In the rows, 128 means zero.
Each path below is one point turned by a fixed rotation once a step. After each direction that follows a path, write how fast that rotation turns it, in degrees per step (0 if it stays still).
Each turn is a multiple of 5 degrees from 10 to 175, or 0.
Each row of a path follows its step; steps can be skipped.
Rotation 1:
step 0: [130 119 114 120 128 124 126 133 125 130 129 123 128 131 135 128 131 133
 112 144 117 120 134 131 120 123 128 125 133 120 134 126 137 137 127 119
 122 128 129 135 133 124 129 126 135 127 123 124 126 128 127]
step 1: [139 121 115 115 116 139 124 126 131 126 134 127 131 135 119 126 118 128
 126 129 132 126 131 143 125 132 126 134 125 118 125 131 131 136 129 118
 132 126 133 129 137 130 127 131 128 122 129 129 131 121 124]
step 2: [126 128 132 132 128 129 126 132 119 128 128 131 132 131 121 135 127 127
 123 123 127 128 138 131 125 127 137 130 129 119 128 130 121 128 125 111
 141 120 120 130 137 130 125 136 123 117 132 136 145 124 135]
step 3: [125 119 133 132 129 122 138 134 122 131 127 121 131 112 128 136 124 129
 125 133 126 124 119 127 127 128 125 131 128 112 139 134 116 137 126 127
 125 125 127 137 136 127 121 135 121 122 124 128 133 131 124]
step 4: [128 127 123 131 124 124 134 128 137 117 131 126 137 121 149 124 124 124
 126 128 122 127 121 138 120 127 123 123 117 124 131 126 129 141 131 120
 128 123 128 139 133 126 129 134 134 125 127 135 122 125 131]
step 5: [119 129 117 113 125 127 131 137 133 125 126 126 132 125 131 128 131 136
 125 117 119 124 133 132 126 124 131 125 131 123 120 129 129 137 126 121
 135 129 123 127 134 128 143 131 136 123 126 133 130 117 115]
step 6: [124 116 129 125 125 130 129 124 129 132 127 123 122 130 124 128 123 126
 126 121 123 124 134 126 128 131 118 126 125 120 123 143 128 137 121 124
 138 127 136 121 122 130 132 146 127 127 119 134 142 122 128]
step 7: [136 122 125 133 142 125 130 127 125 132 131 122 139 123 128 125 120 127
 126 130 123 119 131 126 133 122 126 121 140 128 128 132 124 138 125 125
 127 129 128 132 132 125 121 142 132 123 129 139 136 127 144]
step 8: [136 117 122 125 134 127 144 119 132 127 131 121 135 122 125 130 132 137
 115 132 126 123 133 133 129 130 131 130 121 127 128 125 124 132 128 120
 120 130 127 134 136 121 134 141 129 122 131 130 117 136 125]
step 9: [134 120 124 122 127 129 133 124 134 118 128 129 141 133 133 127 134 118
 129 118 125 126 132 135 124 133 127 133 127 125 122 124 120 130 133 123
 141 129 135 132 126 126 131 137 115 113 128 127 123 119 121]
Speeds:
[130 128 124 126 128 129 128 127 128 128 132 123 127 125 127 129 132 126
 128 126 129 129 127 125 126 127 128 124 125 127 130 129 127 129 127 129
 130 128 128 127 129 127 129 126 128 127 130 126 129 126 131] -> 0
[125 132 129 131 129 127 130 128 129 131 128 129 127 126 128 129 129 126
 128 132 126 127 130 128 129 130 127 125 130 127 130 133 129 128 127 131
 129 129 129 128 130 125 124 129 125 128 127 128 129 127 130] -> 95
[123 129 125 129 128 128 128 129 129 127 129 129 126 127 132 128 127 129
 131 129 127 125 125 124 128 127 129 131 125 132 129 129 128 129 125 128
 129 128 129 126 127 128 129 127 130 129 127 130 129 125 125] -> 55
[128 127 128 127 128 127 130 131 129 125 133 131 128 127 128 128 129 130
 126 128 124 129 128 131 131 127 124 130 127 131 127 129 127 128 129 126
 126 129 130 130 128 126 128 125 128 129 129 125 127 129 130] -> 90
[129 127 126 126 127 129 129 129 130 129 126 130 128 130 128 131 130 130
 128 123 128 125 129 133 125 128 128 127 129 129 129 131 131 126 128 129
 132 129 130 127 128 130 126 125 128 128 125 128 125 129 128] -> 85
Rotation 2:
step 0: [132 123 130 134 125 128 136 129 133 129 137 140 135 134 134 124 125 125
 135 131 120 131 117 123 121 121 130 132 132 136 135 131 134 127 130 132
 118 138 138 138 127 126 124 129 118 133 127 131 127 125 138]
step 1: [135 128 131 127 135 127 129 122 119 139 130 133 137 130 138 131 126 127
 125 129 129 126 131 133 124 127 122 117 129 126 134 134 142 139 123 120
 125 135 129 134 123 135 136 131 124 138 120 135 125 119 132]
step 2: [132 117 130 132 134 133 126 136 120 124 124 128 138 130 130 126 132 116
 124 121 128 128 129 128 130 119 121 132 127 131 132 124 121 124 120 129
 124 140 130 138 118 132 138 128 124 129 121 139 137 130 136]
step 3: [131 128 122 136 128 133 126 128 120 128 129 136 132 129 130 128 137 118
 141 126 126 126 121 132 124 124 117 135 125 137 139 121 140 131 134 122
 126 134 126 125 129 135 129 136 123 122 122 137 126 126 120]
step 4: [134 121 123 128 127 137 133 133 114 134 124 137 122 118 135 131 126 135
 129 124 113 122 131 128 130 119 122 136 124 128 132 131 128 131 123 122
 126 136 137 124 129 136 134 133 132 134 127 126 136 121 128]
step 5: [133 125 124 134 123 127 131 132 125 136 131 144 130 122 127 119 138 130
 133 122 127 122 130 123 135 135 128 133 137 133 135 125 126 121 130 131
 121 140 131 144 123 135 127 129 126 134 130 130 126 125 124]
step 6: [134 138 123 129 137 124 136 125 113 121 126 135 129 131 128 118 122 136
 133 133 127 124 121 130 128 125 123 122 135 133 134 129 130 134 133 123
 125 131 139 137 126 137 128 132 121 134 116 131 129 128 127]
step 7: [120 126 134 131 122 135 133 130 118 126 141 135 132 127 134 122 121 121
 124 125 129 131 126 132 129 124 119 127 123 125 137 129 126 129 126 131
 118 141 136 133 128 140 131 118 126 140 126 126 129 126 136]
step 8: [130 119 120 132 132 122 125 122 118 132 131 129 127 134 139 131 119 118
 136 123 125 121 130 135 123 131 130 130 129 128 138 118 132 129 135 123
 122 136 124 143 129 133 134 127 126 132 126 139 127 129 128]
step 9: [131 116 122 134 127 136 132 127 116 132 119 131 128 128 134 127 129 126
 129 129 127 132 123 127 124 104 132 134 131 135 138 126 129 137 122 129
 127 134 128 132 129 129 128 128 126 133 115 128 127 131 131]
Speeds:
[129 131 132 128 130 128 125 128 127 124 129 127 132 127 126 127 125 127
 126 127 131 129 125 127 129 130 125 124 128 125 128 128 128 129 129 129
 128 129 128 129 127 128 132 128 126 128 128 129 129 127 128] -> 70
[130 126 127 130 131 129 128 128 129 127 128 127 130 133 131 128 127 128
 126 127 129 129 129 125 125 127 131 127 129 126 129 131 132 128 124 131
 126 130 127 127 130 128 128 127 130 124 128 130 127 128 127] -> 40
Rotation 3:
step 0: [123 129 127 129 112 118 127 127 135 136 120 140 128 121 123 133 125 128
 121 128 127 123 125 129 126 139 130 114 126 134 122 129 129 126 137 133
 134 122 129 124 142 134 138 131 131 132 116 123 134 126 130]
step 1: [119 118 130 133 130 129 125 133 122 139 122 139 129 134 122 131 130 121
 133 123 136 134 131 125 124 128 122 133 132 131 131 120 137 126 126 132
 123 137 134 122 145 130 127 134 128 133 134 121 135 113 131]
step 2: [124 139 119 128 136 127 124 127 128 136 131 130 125 134 145 145 126 128
 130 127 134 130 124 130 131 120 121 134 132 133 129 126 131 132 121 118
 131 127 128 126 136 137 129 119 141 130 140 124 131 136 129]
step 3: [129 127 121 116 121 119 129 126 138 124 128 136 134 123 130 128 137 135
 127 133 119 130 129 129 121 129 126 127 136 124 147 126 123 132 140 114
 127 127 125 133 137 127 136 120 136 132 136 131 130 128 126]
step 4: [123 124 120 135 134 134 129 123 120 127 125 139 130 115 132 121 123 126
 126 131 121 131 138 124 129 128 133 132 134 133 131 131 123 133 138 128
 117 123 130 132 128 133 129 134 118 130 147 131 121 116 123]
step 5: [130 133 112 137 146 138 129 122 116 129 134 117 124 124 131 129 131 128
 133 126 125 135 134 123 126 129 120 111 124 133 131 132 127 123 126 123
 130 127 133 127 125 124 124 122 132 135 126 135 121 126 126]
step 6: [129 127 128 126 126 121 133 132 133 115 128 116 132 118 131 125 128 129
 121 127 124 129 137 125 129 132 120 132 116 116 132 124 122 120 126 123
 129 133 134 131 125 136 121 122 126 149 126 133 123 138 134]
step 7: [129 121 129 141 129 117 143 126 133 123 125 134 128 120 126 136 117 128
 126 135 132 127 118 125 130 128 133 123 114 122 129 122 121 140 129 131
 128 127 132 128 114 131 133 136 120 132 127 137 129 120 129]
step 8: [134 117 125 123 136 137 125 130 122 132 120 142 118 128 121 131 130 133
 135 127 141 136 118 124 129 129 131 119 119 127 118 119 128 118 126 129
 121 136 126 132 124 124 125 131 127 132 121 134 126 136 125]
step 9: [136 128 132 124 122 118 113 136 132 130 137 121 127 127 135 133 124 123
 129 120 125 136 121 131 135 133 127 124 119 124 107 120 130 128 128 127
 117 132 135 137 136 131 129 122 130 126 128 125 127 130 134]
Speeds:
[130 128 128 126 130 132 129 121 130 129 130 129 127 131 127 129 125 130
 127 130 128 130 127 128 129 126 127 127 128 129 127 128 127 126 126 130
 128 125 130 128 129 126 125 128 131 130 129 127 130 130 126] -> 120
Rotation 4:
step 0: [130 115 129 125 114 135 123 128 123 128 136 131 129 121 131 128 129 131
 117 134 128 125 130 127 136 139 129 136 117 124 133 124 130 129 130 121
 127 124 130 137 134 124 125 129 130 117 136 117 137 135 124]
step 1: [123 122 129 135 128 132 127 142 117 130 132 131 125 126 137 124 123 129
 134 113 129 128 130 122 130 133 130 126 125 127 121 121 139 132 124 122
 121 119 133 124 134 143 135 130 125 130 123 131 136 130 131]
step 2: [130 134 125 126 124 129 121 130 133 128 120 117 122 118 140 129 131 124
 134 133 121 132 128 122 116 117 124 127 129 122 116 130 131 130 120 127
 132 118 132 113 128 124 127 129 124 134 123 125 125 133 132]
step 3: [127 130 138 120 123 128 124 128 140 123 134 122 119 120 137 134 116 121
 117 134 126 118 128 133 133 131 127 131 124 133 132 132 123 117 120 135
 132 127 133 127 125 119 131 132 131 126 136 123 132 132 129]
step 4: [120 119 129 125 125 137 131 131 116 126 140 142 130 128 133 127 111 137
 124 129 131 129 128 133 126 142 124 121 123 134 130 130 129 129 128 126
 126 132 135 120 130 129 130 119 131 138 129 124 129 132 130]
step 5: [127 125 119 128 122 138 117 126 128 138 126 124 138 120 127 119 128 143
 134 132 128 124 134 121 115 128 119 130 124 122 117 126 125 131 132 122
 127 124 131 127 131 133 134 129 126 129 125 121 139 128 129]
step 6: [127 131 135 126 131 132 125 131 135 131 125 120 127 121 135 127 131 120
 126 130 128 114 124 125 128 121 126 120 126 122 137 113 132 130 125 130
 132 124 131 119 127 139 137 145 131 121 131 126 134 127 131]
step 7: [126 122 130 122 121 128 136 138 124 125 133 130 123 133 139 130 131 121
 127 136 128 126 133 134 126 126 127 128 128 128 140 124 119 130 116 124
 136 125 139 120 133 127 124 128 128 139 128 130 116 140 135]
step 8: [120 119 132 128 123 133 125 134 135 133 135 134 132 123 134 130 130 134
 131 130 125 132 136 128 118 137 131 138 132 139 117 132 112 121 122 125
 130 127 130 130 123 128 120 127 133 129 130 126 141 131 131]
step 9: [120 127 133 132 135 143 124 119 129 126 123 136 119 119 132 129 131 133
 122 129 125 131 120 131 117 135 120 121 123 131 124 122 137 131 131 120
 130 128 131 127 123 129 139 135 135 124 129 133 138 122 132]
Speeds:
[127 127 124 127 126 127 134 132 128 128 126 129 127 125 127 130 126 126
 129 126 129 127 129 127 129 130 127 127 128 128 133 129 128 128 127 126
 127 129 128 130 131 127 127 127 128 131 128 128 130 128 128] -> 110
Rotation 5:
step 0: [135 120 118 126 129 134 121 132 135 134 126 129 133 128 133 130 129 129
 131 120 139 128 124 133 126 122 136 129 135 126 131 123 127 129 122 120
 131 122 121 113 128 135 118 119 131 129 121 123 139 111 124]
step 1: [129 122 128 128 133 131 129 131 132 133 130 136 131 136 143 137 122 121
 126 136 127 129 135 117 120 131 126 126 132 128 130 131 125 124 110 119
 124 128 126 113 121 119 119 137 124 129 125 132 135 121 128]
step 2: [119 124 131 124 121 141 124 123 130 131 127 123 122 127 127 136 112 125
 129 131 131 125 125 122 129 127 132 122 122 133 120 119 125 124 125 119
 125 133 128 114 128 128 129 125 115 117 126 120 134 113 131]
step 3: [133 116 127 122 123 140 121 133 119 124 131 118 132 122 132 131 133 124
 121 132 130 122 122 129 124 133 130 121 127 131 129 138 123 131 126 128
 130 133 132 116 126 135 117 136 134 122 119 133 135 111 125]
step 4: [129 123 138 129 133 134 130 139 122 139 132 124 139 136 134 130 119 121
 116 125 138 128 131 130 129 131 128 122 112 127 134 127 117 120 120 127
 126 130 125 126 129 122 122 133 122 124 124 127 122 119 136]
step 5: [133 129 126 122 124 139 127 123 133 126 125 138 122 118 129 128 118 126
 123 125 128 120 120 129 133 129 132 128 113 135 122 130 116 112 120 134
 131 127 123 117 130 132 127 135 131 123 117 123 121 124 130]
step 6: [140 119 127 130 119 135 127 126 116 131 125 129 136 132 134 126 118 133
 130 125 130 125 117 125 131 144 130 137 127 132 136 131 115 129 127 129
 136 130 118 128 120 134 120 127 127 128 124 132 123 118 121]
step 7: [127 128 126 127 117 136 130 133 120 141 132 130 133 135 127 133 116 132
 126 123 124 125 133 130 127 118 127 140 122 127 131 143 119 117 117 127
 133 136 130 119 133 123 118 128 124 134 130 126 121 129 126]
step 8: [139 138 134 123 128 136 136 129 132 140 126 131 119 126 128 119 120 130
 140 121 130 125 121 129 128 134 133 132 126 130 123 129 124 121 126 129
 143 126 137 114 132 132 117 125 127 130 130 125 131 115 129]
step 9: [135 125 134 135 128 130 132 132 134 124 127 125 124 133 131 136 116 136
 129 133 134 130 133 116 128 133 137 136 135 131 135 140 118 132 117 133
 133 127 132 127 133 129 113 129 137 118 130 128 129 119 120]
Speeds:
[133 127 130 130 130 129 131 129 127 127 130 128 130 127 130 129 128 130
 128 131 128 130 130 126 125 133 125 130 126 127 130 129 128 130 129 125
 128 126 129 130 128 126 129 129 126 127 129 130 129 128 129] -> 140
